The same turns and mirrors carry the whole set onto itself and the rows of a family onto each other. Which other rows belong to the same family as each row named below? List them in the order they appear above.
These 20 rows form 4 families of 5 rows each.
U: [ 1.21 -0.44  2.11 -0.88 -1.15 -0.40  2.78  0.25 -2.53]
J: [-0.29 -1.51  0.20 -0.16 -3.14 -0.74 -1.00  4.13  0.95]
R: [-0.61 -0.58 -3.37  0.61  2.92 -0.59 -1.95  0.03 -1.11]
X: [-0.31 -1.25  0.35  1.39  0.99 -3.79  0.63  2.78 -1.90]
F: [ 0.82 -0.39  3.63  0.10 -2.51 -0.55 -1.00  0.75 -1.15]
G: [-1.36 -1.37  2.53  0.20 -1.79 -3.08 -0.25  2.67 -0.69]
K: [ 1.41 -0.33  0.79  0.12 -3.16  0.65 -2.68 -1.01  1.07]
M: [ 0.61 -1.33 -3.07  1.64 -0.79 -2.64 -2.15  0.31  1.70]
S: [-0.99 -3.77  1.57 -3.25 -1.71 -2.07  0.59 -0.26 -1.42]
N: [-0.47 -0.50 -4.08 -0.19 -0.78  0.53 -1.65 -0.58  1.93]
Q: [ 1.04  0.10 -0.72 -1.51  0.59  1.90  1.74 -1.56 -2.32]
V: [-1.47 -1.05 -0.55 -2.03  1.40  1.38  0.86  2.94 -2.71]
B: [ 1.50  0.75 -2.02 -0.18 -0.94  2.63 -0.97 -0.99  0.23]
H: [-1.37 -1.40  0.45  0.12 -2.13 -1.49 -4.18  0.07  1.47]
D: [-0.78 -2.37  0.92  0.66  0.03 -3.84 -3.30 -0.28 -0.57]
T: [ 0.34 -2.13 -3.89 -2.40 -1.55  0.48  1.37  0.06  0.93]
P: [ 0.06 -2.29 -2.18 -0.64  1.87 -3.20  1.64 -1.24 -1.81]
A: [-1.54 -2.09 -0.70 -2.14 -0.56  1.38 -4.16 -0.14  0.10]
C: [-1.32 -0.28 -3.07 -1.45  2.28  0.93  1.24 -0.15 -1.70]
E: [-1.28 -1.83  0.60 -1.84  0.49 -2.40  3.05  0.22 -2.46]

Same family as Q: U, F, K, B
Same family as J: S, V, T, A
Same family as M: R, X, D, P

The same turns and mirrors carry the whole set onto itself and the rows of a family onto each other. Which other rows belong to the same family as each row named below? List them in the order they appear above.
These 15 rows form 5 families of 3 rows each.
guta: [-2.31 -1.86 -1.01  2.98 -0.44  3.04 -0.59 -0.02  0.69 -1.93  1.12  0.02
 -2.09 -2.48 -1.63]
fopu: [-1.83 -2.63 -1.21  2.54 -2.25  2.91 -1.26 -0.25  0.86 -0.03  0.11 -0.93
 -1.27  1.47 -2.06]
Bepa: [ 1.15 -0.37  0.86 -0.97 -1.12 -1.05 -0.41  0.97 -0.86 -0.03 -0.32 -1.21
  3.84  0.76  0.99]
Vapi: [-1.75  0.04 -1.26  3.10  1.32  3.75  1.50 -0.35  1.42 -1.96 -0.17  0.54
 -1.59 -2.26 -1.40]
tizib: [-0.54  4.20 -2.76  0.64  1.17 -0.36  0.62  4.94  0.75 -0.77 -1.88 -0.12
 -0.26 -0.96 -2.56]
fiv: [-2.77 -2.20 -2.87  2.82 -0.50  1.31  0.82 -1.68 -0.98 -0.61  1.65 -2.31
 -2.35 -1.95 -2.63]
Rapup: [-1.74  1.06 -4.21 -1.38  1.24 -1.50  1.19  4.70 -1.29 -1.03  1.70 -1.49
 -0.68 -2.30 -3.33]
pon: [ 0.29  0.67 -1.19  0.44 -0.45 -3.19  0.64 -0.87 -2.95  0.43 -0.01 -3.46
  2.41 -1.54 -0.14]
Fesum: [ 1.16  2.22 -4.92 -2.40  0.41 -0.45  0.34  3.83 -0.87  1.15 -0.46 -0.94
  0.20  0.61 -3.44]
Rini: [ 0.94 -0.37  0.98  1.57 -1.43 -3.02  1.80 -0.78 -0.72  0.88 -0.48 -0.69
  3.10 -1.28 -0.32]
Pomag: [ 1.02  1.60  0.11  2.66 -0.07 -1.66  3.21 -1.04  0.23  1.02 -2.01 -0.57
  2.43 -0.58 -0.64]
Zoze: [-1.14 -0.76 -2.66 -1.70 -0.24  0.01  1.29  5.76  1.22 -0.38  1.03  0.90
  0.18  0.77 -3.62]
nud: [-0.77  2.30 -2.80 -0.21 -0.30 -1.81 -0.39  6.17  0.23 -0.49 -0.43 -0.22
 -0.36 -1.38 -3.46]
gof: [ 2.22 -0.78 -1.66 -0.40 -0.43 -0.27  1.99 -2.81 -1.52  1.84 -0.22 -1.22
  2.49  0.32 -0.68]
sep: [-0.71 -1.31 -4.02  0.07  0.69  4.62 -0.39 -0.73 -0.21 -0.70  0.96 -0.43
 -2.16 -0.70 -2.24]

Same family as Vapi: tizib, Pomag
Same family as sep: Fesum, gof
Same family as Zoze: fopu, Bepa

